Families of rows that turns and mirrors carry onto each other, the same ones carrying the whole set onto itself: the rest of each named row's family, in list order
6 families of 6 rows
tate: [ 29  16  31  10 -12   3  12   6   5 -16   6  -7  13   2  -7 -24   0  16
  22  19   0   8]
Vibu: [ -2  23  17   2   6  14   3   7   5 -25  30   1  -1  19  -1 -10  20  36
  21  16   3 -16]
vurus: [  8  24 -15  -2  -3  32   1  -6  -4  -1  18   5 -12  24  18 -13   0  23
 -12  12  -5   8]
nokaz: [-10  17  17   9  18   3  12  21   1  -8  20   2   4  23  -1 -18  28  42
  16  11   7 -16]
kov: [ -3  -1  -8 -16 -13  26  13  17   8  11  29  11  -6  -8   5 -14  13  15
   6  -6  20   3]
mefi: [-25  21  32   0  -2  20  28  12  -4   3  11  -3 -20   9   2 -36  -4  25
  -5   1  10   4]
dagiz: [-23  14  25 -10  -8   8  25   9  -4  -7  27  -7 -25  11  16 -29  -7  11
   4  -5   6   5]
meko: [-13  -3  35  -7  -9  19  29   8 -12  -2  13 -10 -18   1  17 -24   3  20
  -9   2  14   3]
kemus: [-26   6  34  -1  -9  17  29  -1  -1   1  16   2 -17  14  11 -29   2  15
   3  -5  11  -1]
vofud: [ 21  20  28  13  -3  -7   2  16  10  -7   1   0  16   4  -7 -14  -5  19
  24  17  -4  -3]
Nam: [ 14  19  -9  -2 -18  -8   9   9 -12  -3   3   2 -21  16  15 -11  -6   4
   2  31   1 -11]
Bal: [ -8  12  25   5  11  13   8  11   6 -16  40   5  -6   9   0 -13  18  44
  21  12  -4  -5]
Fonu: [-15   9   6 -17 -14  24  11  32  17  17  23   0   0  -1  10 -14   6  12
  10   1  21  16]
tolem: [ 16  10  -6  -9  -1  24  -8  -3   2  13   8   7 -13   9  14 -19  -8  32
 -12  15  -9  15]
Kove: [ -8  13  15  11  15  12  11   9   4  -1  24  -4  -5   8 -22 -14  17  45
  22  13   1  -5]
kepi: [ -9  -8   1 -15   1  25  22  22  15  10  16  -2  -6  -6   3 -10   0   3
   7  -5  17   7]
Bazi: [  2   0  -2 -14  -9  13  19  18   7  22  23   3 -12 -16  13 -30   0  13
  12   5  21  12]
Maka: [ 25  20   4  -2 -13  -6  24   4 -15   0   2  -8 -16  13  13  -4  14  24
  -9  35  -1  -6]
suru: [ -1  14 -17  -5   4  38   5   0  -3  12   3  -5  -7  16  16 -11 -12  26
  -7  21  -4   0]
gomav: [-14   5  40  -5 -11  15  28  21 -19  -4  22  -5 -15   7   8 -24  -2  18
   9  -3   5  -2]
Gota: [ -5   8  -4 -18 -12  23  20  18  21  17  22  -6  -1  -5  13 -13  -5  10
   1  10  24  15]
miveg: [ 18   7  -5  -2 -21  -2  15  22   0  -4   2   6 -13  30  17 -11   5  12
 -14  29   1  -5]
musut: [  8  14 -11 -18   3  30  -3   3  -5   1   7  -2 -18  13  14  -8 -10  22
  -6  25  -8  20]
Pubab: [ 21  14  32   9  -2  -6  -4   9  12   4   7   3   6   1  -1 -29   1  18
  31  19   5  -1]
fuz: [ 17  20   3  -1 -16 -13   9  12   2  -5  -2   1 -18  24   3 -14  13  14
 -11  36  -2  -6]
Kemi: [  3  16 -10  -8   3  22  -1   1   2   1   3   4  -2   8  22  -2  -7  31
 -12  32  -9  19]
kopa: [ 11  19 -11   1   0  33  -3   1   2   5   3  -7 -17   8   4  -5 -13  31
  -6  28 -10   5]
Ped: [ 27  14  21   3  -3   1  -9   5   7   0  -1   6   8   7  -8 -20   8   7
  26  21   1   2]
moti: [ -9  18  24  -5  13   6  11  11   5 -16  20 -13   5  13  -4  -9  24  39
  22   8   0 -13]
nen: [ 23  14  -2 -11 -16  -6  15  11  -5  -3   7   8 -18  24  17  -6  -4  16
   4  41   3  -5]
vil: [ 20  24  19  -4 -13   6  -2  16   6  -4  11   7  18  13 -14 -20   5  21
  28  21   3  16]
ginak: [-11  11  30  -5 -11  11  36  25   0  -3  14   4  -6  17  10 -34   1  17
  -5  -8   4  -3]
bovi: [ 18  13  29   4   0  -2   8  10  24 -13   3  11  10  10 -18 -13  -4  12
  20  16   2   1]
fumam: [ 22  19  -7  -5 -26   1  22  23  -6   2   7  -5 -14  24  10  -5   8  14
   9  37   3  -1]
Pevuz: [-10  12  29  -4  11   6   8   6  -5  -7  18   4   8  15   2  -2  19  43
  28  19  -5  -6]
voz: [-17   0  -6  -2 -11  22  12  23  13  14  23  10 -11 -10  10 -12   4   7
   3   0  16  12]

The rest of the family of nokaz: tate, kov, mefi, tolem, fumam
The rest of the family of Pevuz: dagiz, Nam, kepi, Kemi, bovi
The rest of the family of kemus: vofud, musut, moti, nen, voz
The rest of the family of Maka: vurus, Kove, Bazi, vil, ginak

Families of rows that turns and mirrors carry onto each other, the same ones carrying the whole set onto itself: the rest of each named row's family, in list order
4 families of 4 rows
R: [ 14 -15  -8   0 -43 -22 -16   0 -35  -4  -3  -2  -7   4  10   1 -10  -6
   3   7  12  -1   4   9  -1  -2  12  15  10]
B: [-42 -25 -12  11   1  -9   4 -12   9  -3   1 -16  -6  14  19  25 -12  11
  -6  13  25  -7  -5   1  -7  -9  -1  13  -2]
D: [-23  -3 -21 -11  -3  -9   4 -13  14 -27  -8 -19 -26  20  21  22  -3   7
 -17  15  32  12 -10   8  15 -28   6  12  17]
W: [-23  -7 -16 -14  26  -3  24 -17 -13  -9   3  -3  -3  14  19   5   1   2
 -17  16  19   3   2   3  17 -19   8  23  22]
A: [ 13 -13   1   5 -16   8 -22  12 -28  -7  -9   3 -27  13  15  21 -14 -12
   9  -2  33  -5   3  15   1   7  14  23  -1]
J: [-12 -20 -21  12   4 -16   3  -3 -24  -3   6  -4   5 -10  14  10 -18   2
 -10  24  19 -26   4   6   9  -4  -2  14  -1]
Q: [ -6  -5 -13 -21  19  -7  -5 -11  -1 -12 -11  -9  -9  39   4  -2   2  -3
 -10   1  29  10  17   0   7 -17 -20  15   7]
Y: [ -7 -19 -10  22 -21 -19   2  13   0 -15  -7 -13 -14   4  20  34 -22 -10
  -8  -4  26  -9 -16   6   1   8   0  10   9]
C: [  5   2   9 -21   7   7 -18   3  -9 -16 -20   7 -32  13   8  16   4   2
 -14 -24  28  14  10   3  15  -8   8  14   0]
S: [ -7   5  -6  -5 -16  -8   5   7  17 -11 -24 -11 -28   3  21  21  -7  15
 -10 -10  15  12 -18   6  11   7  23   9  14]
H: [ -4  -4  -2 -15  12  -7   7   8  -7 -17  -7   7 -41  -2  23   4  -8   3
 -21  -5   5  17  -7   9  30  -8  12  20  32]
F: [  4 -13  -4   3 -11  -9  -2  22 -18  -6   2  -5 -19 -21  13   4 -25  -1
 -12  -7   3  -4  -9  21   6   8  11  29   7]
V: [ -8 -21 -14   4  -8 -23  -3 -20 -22   8  -1  11  15  21  14  -1   3  -6
  -7  10  12   1  16  -6   3  -4  -5  -3  11]
Z: [ -1 -13  13 -10 -26  -5 -19   0 -16 -13 -10  15 -37  -1   9   1   2   8
  -9  -8   8  18  12   3   7 -20  21  21  19]
X: [ -4 -21 -16   6   1  -5 -13  -5 -16   9  -8  -4 -10  33  14   1 -14  -3
  16  21  26 -14  14   3  -3   3 -10  15  -1]
T: [-13 -17   2  -7   1  -7   0 -14  -9 -16   1  14  -8  23  11   4  13 -10
 -25  -6  19  21  20   0   5 -30   1  16  28]

The rest of the family of J: W, H, F
The rest of the family of A: Q, C, X
The rest of the family of R: V, Z, T

